One turn sends every row of this set to another row. A few are shown first. Where does it send the rows asked after them?
j_647: [  2  40   5 -16   8 -16   8  -8  -7  17  18  -7  -1  -9  28  17   0  -5
 -21  12]
j_938: [ 18  11  19   5  19 -12   2   7 -28  -5   7  17  -8 -20  11  12   5   4
  21  15]
j_483: [ 13  37   6  -2 -12 -20  13   0  -3   7  10  -9 -21  -7  22  30 -25   2
  11  13]
j_893: [  9  31  11  -2  -5 -15   8  -8 -15  14  25   2 -12 -11  32  21 -23   3
  -5  16]
j_565: [  2  33   3  12   7 -12  10 -11  -9   8  23  -8 -21  -9  21  32  -5 -10
 -20  15]
j_344: [ -1  17  32   5  15 -13   6  20 -21   5  -5  -7 -12  -1  -1  32  -1 -16
 -15   7]
j_797: [  7  44   3 -20   1 -24  21  -1  -2  19   4 -16  -7  -6  14  12  -9  -4
  -4  13]
j_678: [ 16  14  33  -1  -4  -5  26   3 -10 -10  -2  -4  -6 -17   3  32 -19   1
   2  25]
j_71: [ 10  35   6   0   3 -22  19   7  -7  17  15 -10 -24  -9  19  21 -28   0
   9  13]
j_288: [  9  14  37  -2  17  -6  11  27 -13  -1   8  -5  -8 -14  18  32 -21   5
   4   7]
j_988: [  1  35   3  12   4 -11   6  -8  -5   5  23  -6 -20  -8  24  34  -3  -6
 -19  10]
j_297: [ 19  12  19   7   7 -11   7  -1 -23 -11   4  19  -7 -21   6  11   6   7
  18  16]
j_714: [ 16  19  16  12   2  -8  21   2 -19 -19 -10   1  -2 -30  10  36  -9   4
  13  13]
j_273: [  9  15  35 -16   5 -12  16   1 -23   7 -11 -19   7  -3   4  15  -5  -6
  -7  19]
j_229: [ -1  43   1   5  -1 -22   9   1  -5   7   0 -17 -25  -3  15  35  -5 -14
  -7   8]
j_311: [ 14  14  12  13  23  -7   3  -1 -16 -15   2   2 -10 -17   5  18  25   1
   8  11]
j_878: [ 20  20   4   1  13 -13  12  13  -6  -4   1   7   2 -14 -17  25  17  -8
  -5   5]
j_367: [  9  22  19  -8  20 -11   5   4 -20  -9  -4  11   5 -23  15   6  21   7
   9   8]
j_862: [ 13  30   8  -4  -3 -13  11  -9  -9  13  30   2 -11 -11  29  21 -21   4
  -5  18]
j_846: [  7  15  16  17  21 -10   3  -2 -26 -11  -4   3 -11 -17   6  15  23  -2
   6   9]
j_5: [ 21  11  16  -4  12 -16  16  -2 -30   9  -7 -16  12 -11   2   4   0   3
  10  11]
j_240: [ 15  17  15  12  28  -8  19  21 -19  -6   4  -2  -5 -31  13  29 -11   5
  13   5]
j_841: [ 14  17  33 -18   8  -6   6  16   1   0   4 -16   9  -2  10  18   3  12
  -4   1]
j_946: [ 22  15  17  -6   3 -12   0   7 -16  -2  -3 -11  14  -7  13  13   7  17
  14  -6]
j_955: [  2  41   5 -15   0 -16   9 -13  -7  13  15  -5   0  -9  27  18   1  -4
 -21  13]
j_153: [ 12  20  16 -10  20 -12   9  -3 -24  -8  -6   8   5 -24  11   8  20  -1
  10  18]
j_958: [ 14  17  23  -1   3  -5  12  12   7 -10   4  -5  -7  -4 -11  36   7  -5
 -13  11]
j_519: [  6  22  12   5  11 -20   0  17 -27   0 -12   9  -1 -10  -3  29  12 -14
  -5  -2]
j_51: [  4  42  -2   4   8 -19  17   5   7   9  11 -17 -25  -5   8  29  -4  -8
  -8   7]
j_404: [  4  46   5 -21  -3 -25   7   4  -2  15   2 -15  -6  -2  25  20  -7  -1
  -1   4]

j_647 goes to j_893
j_297 goes to j_311
j_51 goes to j_404
And these:
j_240 goes to j_519
j_344 goes to j_273

One turn sends every row of this set to another row. A few are shown first. Where does it send the rows asked after them?
j_681: [  7  13  25  -3 -16 -12 -18  -9   7  17 -17  -5 -19  -2   3  -6  -2  12]
j_400: [ -7  18   1  13 -18 -15  23  -2  13  26 -14 -16 -23   4  27   1   4   4]
j_479: [  1  18  18   9  -3  -5 -11  16  20  10   4 -18 -32   9   5  -1  26   7]
j_272: [ -8  13  17   1  -4 -14  14  -6  -6  26 -27   5 -26   4  25  -2  -4  10]
j_721: [ -7  17   1  19 -18 -10  23  -4   0  27 -23  -9 -28   0  20 -16   0   8]
j_241: [-15  20  11  16  -7   1  11   2   2   9 -16  -4 -38 -11  14 -25   3   7]
j_155: [  1  -2  15  28  10 -13   6   7 -13  20   6  10 -27  -7  22   1  -7  20]
j_390: [  0  -2 -10  22   0 -19  10  26   3  22   8  -8 -20  -7  19   7   5  32]
j_423: [ 13  14  17   3  -2 -12 -13   6  14  17   1 -15 -12   6  23  15   9   2]
j_427: [ 15   3  -6  24  -3  -7   9  14  -8   8   8   2 -29 -14   6 -18  -7  20]
j_869: [  6  13  17   2 -11  -8  -7 -12  -4  17 -25   4 -21  -4  10 -15 -11  11]
j_659: [  0  12  18   6 -10  -7   2   1   6   9 -35  -4 -34  -6   2 -24   7  21]
j_507: [  0  -4   3  20   4 -22  -4  16  -2  28   9   0 -16  -2  18  15   0  33]
j_887: [-15  23   4  13 -13  -2  13   6  18   7  -5 -14 -38  -6  13 -15  10   2]
j_174: [ 17  10  20   7  -9 -11 -19   9  17  17  -7 -21 -18   8   5   3  20  12]
j_826: [  4   6   2  15   0 -16  -7  25   3   6   8   3 -26  -3  -4  -1   9  42]
j_35: [ 21  -1   8  28 -10 -21   4   4 -12  24  -7   5 -21   3   0  -7  -1  35]
j_535: [ 10  -9   0  26   3 -19  24  19  -2  20 -14  -2 -32  -4  16  -4   9  31]
j_391: [  6  23   0  15 -12  -5   2  11  20  14   9 -21 -26  13  12   0  18   2]
j_486: [  7   3  16  10   9 -15   9  19 -12   6  -4  15 -37  -2   2  -7   8  33]
j_508: [ -3  15  19   1 -14  -6  -5   6  18   4 -20 -12 -37  -3  -5 -19  15  16]
j_465: [ -3  13  23  -3  -9 -19   3  -7   4  27 -18  -3 -17   4  26  12  -1   6]
j_163: [  8  18   6   5  -5 -15   8  12  19  18  -3 -17 -20  16  24  16  19   5]
j_690: [  1   7 -10  19  -1 -13   4  29   4   7  13  -5 -25 -10   7  -2   7  34]
j_618: [  7   0   7  18  -1 -20 -15  14  -1  20   7   4 -17   1   1   7   1  41]

j_887 goes to j_681
j_390 goes to j_826
And these:
j_423 goes to j_391
j_659 goes to j_272
j_427 goes to j_35

